One turning vector, and how many ticks it has turned:
The counts run from 0 to 899.
[ 3.40 -1.25 -0.24  1.12  0.70  0.12  0.12  2.98  0.31  1.23 -4.47 -3.04
 -4.29  0.04  0.39  0.36 -3.18  3.09  3.87 -1.26 -1.10 -2.18  2.68 -1.91
 -0.39  0.71 -0.73  0.27  0.01  0.04  1.85  3.64  1.83  0.65] | 830
[ 2.95 -0.40  3.93 -1.57  1.21  0.57  0.71  0.38 -0.12  1.77 -3.62 -3.65
 -2.67 -1.32 -0.17  0.98 -2.66 -1.61  4.39 -2.55 -3.61 -2.66  1.11  2.30
  1.29  1.03 -2.04 -1.41  2.58 -0.89  0.85  3.58  1.24  0.91] | 719
[ 2.28 -1.75  0.14  0.09  2.03  0.69  1.17  1.89 -3.12  4.60 -2.87 -0.67
 -0.56 -1.88 -0.84  0.11 -3.42  0.61  2.03  2.62  0.67 -2.02  4.03 -0.09
  1.21  2.64  1.28 -2.13  0.18 -2.64  2.35  3.05 -2.40  1.77] | 870
[ 2.45 -1.26  2.31 -1.28  1.52 -1.95  1.56 -0.25 -1.44  0.04 -2.35 -3.11
  0.21  0.50  0.67 -0.35 -4.10  3.03  2.49  0.47 -1.17 -1.11  2.44  0.24
  1.05  3.14 -1.61 -2.12 -2.74 -0.83  2.66  4.43  4.11  3.10] | 362
[ 3.82  1.95  2.21 -0.89 -0.98  2.62  0.08  1.16 -0.39  4.04 -3.07 -0.58
 -0.55 -1.04 -0.91  2.63 -1.64 -0.95  2.48 -1.01 -1.42 -2.02  2.65 -0.80
  1.61  1.09  0.92 -3.43  3.80 -0.62  0.51  4.50 -2.43  0.52] | 334
[ 2.24  1.51 -2.48  0.12 -0.99 -1.66  0.75  1.23 -1.06  0.99 -2.73 -1.00
 -1.87  1.01  0.20  1.58 -4.40  5.55  3.44  2.10  0.37  0.13  1.46 -1.67
  1.73  1.97  0.66 -3.77 -2.55 -0.25  3.19  2.51 -1.63  2.48] | 276
[ 2.78  1.29 -0.36 -0.09 -2.05  0.24 -0.39  0.47  2.03  0.47 -4.56 -3.42
 -1.73 -0.74  0.16  1.54 -2.44  4.20  4.42 -1.83 -1.66 -0.78  2.55 -2.80
  2.41  2.81 -1.08 -0.41  0.25  0.89  2.43  2.38  0.22  0.35] | 705
[ 3.75  0.96  0.25  0.46  0.75  0.53  2.19 -1.17 -2.58  2.21 -3.26 -0.41
 -0.54 -0.81 -1.52  1.89 -4.45  0.66  4.68  0.84 -0.83 -0.12  0.21  0.39
  3.04  3.07 -0.05 -4.97 -1.43 -0.09  0.46  2.48 -3.15  2.32] | 382
[ 1.76  4.28  0.20 -1.08 -1.79 -0.45  0.84  0.93 -0.78  2.26 -2.80 -0.95
  0.17  1.73  0.32  2.91 -2.69  3.35  1.80  3.55 -0.03  0.53  0.71 -0.31
  1.42  1.12  0.28 -6.01  0.45 -1.20  2.02  3.36 -1.28  2.80] | 280
[ 1.80 -1.13  1.53 -1.91  0.45  0.42  1.45  3.18 -2.24  2.03 -2.89 -3.04
 -1.84 -0.91  0.87 -1.53 -0.62 -0.85  0.75  0.36  0.21 -2.94  3.96 -0.54
 -0.60  0.40 -0.29 -3.22  1.08 -1.81  1.44  5.88  2.53  3.02] | 873
[ 1.44  0.28  3.20 -2.41  1.57 -0.43  1.61  1.85 -2.46  3.69 -0.04 -0.35
  0.61 -0.52 -0.34  1.20 -2.52  2.33  0.67  1.39 -0.21 -0.89  3.73  0.34
  0.45  2.68  1.26 -4.08 -1.36 -3.77  3.24  3.63 -0.87  3.51] | 875
[ 5.11  0.17  0.09 -0.04 -1.17  2.11 -0.07  0.22  0.47  2.29 -3.75 -2.06
 -2.83 -0.60 -0.77  2.11 -4.01  2.93  3.90 -2.17 -1.30 -1.50  1.55 -2.40
  1.87  0.88  1.36 -1.17  0.95  0.75  1.44  4.56 -0.81  0.57] | 329
[ 0.23  1.55  2.06 -1.75  1.58 -2.25  1.76  3.37 -1.89  1.41 -1.63 -0.89
 -0.92  1.41  1.13 -0.05 -2.09  2.18  1.96  2.19 -0.77  0.42  2.22  1.97
 -0.33  1.49 -2.61 -5.03 -2.08 -3.94  2.35  3.29  1.52  3.58] | 267
[ 4.74 -1.53  2.80  0.70  1.69  1.53  1.06  0.88 -1.32  4.02 -2.84  0.85
 -1.42 -0.06 -0.88  1.68 -5.49  2.17  2.87  0.20 -1.39 -1.06  2.28  0.19
  0.21  3.01  0.36 -0.65 -0.82 -2.54  1.84  3.26 -0.64  1.65] | 596
[ 1.03 -0.22  2.25 -0.08  1.64  0.21  0.17  4.72 -0.39  3.86 -2.14 -1.62
 -2.38 -1.24 -0.39  0.75 -0.30  0.16  3.58 -0.97 -2.15 -2.30  4.57  1.58
  0.36  2.03 -2.29 -0.98  1.56 -4.07  2.61  1.26 -2.74  0.14] | 69
[-0.50  3.56 -0.67 -1.77 -1.83 -2.09  1.05  1.02 -1.07  0.56 -3.47 -4.76
  0.48 -0.20  0.67  1.25  0.35  1.47  3.53  2.37 -0.31 -1.11  1.70 -0.58
  2.88  2.00 -1.79 -5.59  0.15  0.19  2.22  3.29  0.12  1.97] | 11
[ 1.38 -1.85  1.00 -1.28  1.42 -1.56  2.16  1.98 -1.28  0.63 -1.41 -2.14
 -1.18  0.65  0.16 -0.44 -2.71  3.99  2.38 -0.48 -0.50 -0.01  3.28 -0.34
  0.85  3.40 -1.70 -2.99 -5.09 -1.92  3.64  2.53  0.69  3.06] | 503
[ 1.61  2.14  0.17 -1.12  1.14 -0.31  0.69  4.17 -2.16  3.48 -2.82 -1.65
 -3.79  0.35  0.87 -0.34 -2.31 -0.61  2.24  2.58 -0.44 -1.85  1.53  1.29
 -1.04 -1.32 -0.08 -4.04  2.36 -2.92  0.93  4.35 -0.35  1.84] | 30
[-0.78  0.37 -0.01 -1.17  1.76 -3.11  1.19  1.10 -2.24  0.38 -1.37 -3.99
 -2.68 -0.86 -0.07 -0.15 -1.90  3.07  5.07  0.22 -1.59 -0.55  1.81  1.67
  2.36  2.63 -2.87 -3.45 -3.36 -1.70  3.38  0.16 -0.91  1.91] | 396
[ 2.95  4.29 -0.52 -2.00 -2.05  0.86 -0.92  1.59 -0.09  2.33 -3.06 -2.45
 -3.50 -0.01  0.25  1.73 -2.40  2.41  3.26  0.38 -0.93 -0.97 -0.07 -1.44
  1.06 -1.76  1.06 -4.21  2.52  0.42  1.07  4.63 -1.32  1.38] | 423
[ 1.93  2.46  0.16  0.10 -0.09 -0.47  1.91  1.75 -0.30  2.05 -2.12 -0.03
 -2.82  0.37 -1.18  2.37 -2.14  3.21  5.07 -0.88 -2.55  0.74  0.50  1.39
  2.24  2.56 -2.38 -4.36 -2.30 -1.67  1.95 -0.06 -4.30  1.42] | 288
[ 3.27 -0.87  2.05 -0.54  0.21  2.35  1.51  4.79 -0.84  3.74 -1.56  0.44
 -1.85 -0.18 -1.11  0.79 -0.92  1.35  1.42 -1.13 -1.12 -1.55  4.97 -1.25
 -0.37  2.04  0.97 -2.38  0.01 -2.63  2.61  4.11 -2.56  1.55] | 86
[ 0.79  1.81  0.19 -2.93 -0.29 -1.33 -1.64  2.87 -0.34  3.04 -0.83 -2.54
 -3.31 -0.34  1.26  1.46 -2.90  4.92  1.54  1.70 -0.63 -1.62  2.37 -0.98
  0.21 -1.98  1.96 -2.11  1.58 -2.56  3.73  3.62 -0.43  1.92] | 174
[ 2.44 -0.89 -0.22  1.58  0.71 -0.10  1.66  2.73 -1.45  2.64 -3.36 -1.17
  1.51  0.20 -0.03  0.22 -3.01  2.75  1.66  2.07  0.31 -0.75  4.99 -2.17
  0.13  4.67 -1.06 -1.38 -0.89 -1.50  2.94  3.20  0.72  1.55] | 224
[ 4.62 -1.19  3.70  0.08  2.25  1.09  2.43  1.89 -1.66  2.43 -2.74 -0.11
 -0.80  0.90 -0.18  0.33 -3.79 -0.10  1.51 -0.34 -1.75 -0.80  2.18  1.40
 -0.74  2.50 -1.53 -2.01 -1.13 -2.60  0.89  4.50  2.10  2.16] | 737
[ 0.51  1.83 -0.55 -0.06  0.48 -3.11 -0.15  1.68 -0.37  1.32 -4.37 -4.24
 -1.79  1.29  1.50  0.12 -3.80  3.93  2.75  4.06 -0.09 -0.76  2.00  0.32
  0.17  1.03 -1.31 -2.32  0.32 -1.17  2.96  2.48  2.47  1.20] | 546
[ 1.28  2.04  1.43 -2.45  1.50 -1.12  1.11  2.90 -2.08  2.11 -2.53 -3.51
 -4.33 -1.18  0.18 -0.21 -0.60 -1.11  3.86  0.65 -2.03 -1.87  0.40  3.04
  0.56 -1.27 -1.81 -5.08  1.97 -2.45  0.61  3.32 -0.76  1.96] | 535
[ 1.59 -0.45 -0.52 -2.55  0.47 -0.90  0.34  0.27 -3.93  2.01 -2.75 -4.00
 -2.53 -1.43  0.43 -0.41 -3.68  0.83  2.07  2.60  0.35 -2.66  2.14 -1.02
  1.08 -0.58  2.59 -4.08  0.22 -0.48  1.45  5.10  1.24  2.82] | 637
[ 3.24 -1.88 -0.95  0.65  0.03  1.16  0.55  3.84 -1.04  3.33 -4.40 -2.76
 -2.77 -0.68  0.07  0.00 -2.25  1.11  2.09 -0.15 -0.54 -2.69  4.60 -2.33
 -0.04  1.40  0.34 -0.14  1.02 -0.81  2.37  4.87  0.45  0.53] | 81
[ 1.24 -1.42  0.69 -1.65  1.83 -1.48  0.59 -1.71 -3.08  1.26 -1.60 -4.23
 -2.11 -2.38  0.02  0.14 -3.74  2.70  4.29  1.05 -0.14 -1.38  1.54  0.48
  2.89  2.17  1.10 -2.18 -2.98 -0.47  2.71  2.24 -0.01  2.84] | 632
[ 2.09  3.19  1.60 -3.17 -1.58 -0.18  0.26  1.36 -0.40  0.35 -1.79 -2.15
 -4.35  0.27 -0.39  1.41 -1.24  1.80  4.25 -2.30 -2.59 -0.69 -1.17  1.19
  1.81 -1.77 -1.00 -5.34  0.84 -0.78  1.06  3.98 -1.29  2.20] | 286
